In the data rows, the value 128 means zero.
Some points, one per row:
[132 117 137 131 132 146 140 138 157 132]
[126  92 153 112 122 103 105 114 156 110]
[169 116 155 116 102 149 119 141 122 148]
[119 138 121 123 134 114 130 129 148 132]
[103 130 106 104 142 115 195 138 128 123]
[176 112 148 189  97 136  70 106 124 160]
[140 132 137 116 125 141 127 132 131 135]
[131 120 145 106 148 134 170 161 102  97]
[160 143 147 131 102 150 123 120 129 156]
[113 136 125 105 168 146 138 158 149 130]
[202 115 138 189  72 131  52  71 151 129]
[135 101 156  95 128 143 156 187 175  97]
[118 136 139 118 157 130 147 144 117 112]
[170 123 126 150 133 116 101 121 133 113]
[176  96 161 175 164 185  31  68 124 109]
[110 134 125 136 133 123 158 156 164 144]
[120 123 126 129 113 127 146 131 121 130]
[187  92 168  98  94 123 149 145 122  89]
[195 151 192  76 121 109 165  92 170 122]
[102 139 143 100 131 148 129 122 107 126]
[122 114 129 103 115 132 139 130 118 120]
[144 129 125 141 125 118 138 124 134 112]
[124 127 126 125 124 124 131 131 136 130]
[117 136 123 133 118 122 119 133 132 136]
[142 145 119 133 109 145 139 131 104 142]
[130 132 122 131 129 134 125 132 134 125]
[144 135 140 146 139 140 113 129 135 121]
[101 140 125 167  80  82  99  79 125 142]
[ 93 109 138 121 121 103 148 131 108 114]
[ 95 148  77 101 204  82 184 114  86 123]
[126 120 124 112 128 120 119 134 143 127]
[ 95 121 109 124 139 105 168 129 141 122]
[ 95 124 107 166 131 121  97 111 131 134]
[148 125  99 168  97 118 119 130 131 109]
12 more points follow, each with its number after it:
[132 116 118 113 135 127 138 131 141 122] 0
[ 71 111 111 122 136 129 140 143 124  76] 1
[115 123  57 175 164  82 171 113 135  99] 2
[147  54  86 180 116 113 146 137 136  64] 3
[109 114 111 122 142 114 140 124 120 119] 4
[ 74 115  81 108 143 208 199 147  95  48] 5
[156 132 144  81 104 156 132 153 132 125] 6
[121 137 120 187 133 120 125  97 127 125] 7
[143 180 151 169  83 152  37 146 121 175] 8
[122 176  99 139 105 103 120 161 159 158] 9
[109 146 105  87 168 159 188 128 118 127] 10
[161 109 154  73  98 168 138 180  82 114] 11
Which two of these numbered points are nearest to each point below by angle, seen from the average point of the first points? Their numbers follow each, nearest first.
[147 139 149 141 106 147  71 114 131 149] > 8 7
[139  99 117 130 130 122 143 123 136 107] > 3 0
[161 112 147 126 125 142 144 133 155 134] > 6 11
[121 141 161 134 106 167 108 134 107 154] > 8 11
[124 151 111 149 127  99 119 199 167 142] > 9 8
[141 109 131 137 129  90 129 108 114  91] > 3 2
[130 148 102 116 125 126 108 137 125 147] > 9 8
[145 129 124 119 117 131  78 144 126 121] > 8 6
[133 111 122 115 132 133 134 139 147 116] > 0 5
[124 124 146 126  95 139 119 145 110 126] > 11 8
[132 132 149 112 134 124 126 138 134 134] > 6 11
[126 141 136 128 123 135 119 140 148 138] > 9 8
Here are 12 other points, each followed by its number:
[125 133 123 150 146  87 157 115  97  90] 0
[123 135 125 139 123 128 129 120 134 135] 1
[115 136 136 119 123 124 100 133 140 156] 2
[128 141 112 105 138  97 171 119 106 127] 3
[158 135 129 137 121 124 121 123 123 125] 4
[110 119 123 119 121 128 145 117 114 122] 5
[122 152 140 133  92 101  76 139  98 188] 6
[108 175 112 134 127  84 100 143 152 188] 7
[133 140 153 146 120 137 116 114 159 147] 8
[132 152 111 109 142 124 159 146 119 165] 9
[140 146 136 130 104 149 114 124 122 143] 10
[123 160 101 132 138 112 153 126 110 111] 11
Which two of these numbered points are nearest to each point below by angle, seen from the average point of the first points? Their numbers follow each, nearest first.
[168 117 137 170 106 128 109 112 136 106] > 4 8
[141 121 132 144 122 107 144 127 110 108] > 0 11
[129 144 138 120 122 130 121 131 121 139] > 6 10
[123 144 133 117 125 144 143 146 121 128] > 9 11
[ 99 129 132 109 127 139 140 129 128 122] > 5 3
[116 134 107 131 145 112 147 125 122 118] > 11 3
[136 137 143 143 128 117 138 115 107 101] > 0 11
[116  80  94 169 186  86 113 121 171  51] > 0 11
[134 134 131 118 121 135  91 153 122 151] > 2 6
[122 129 127 113 123 144 113 148 131 105] > 2 10
[119 130 114 158 120 114 120 116 121 142] > 1 7
[146 129 145 135 148 127 121 106 164 145] > 8 2
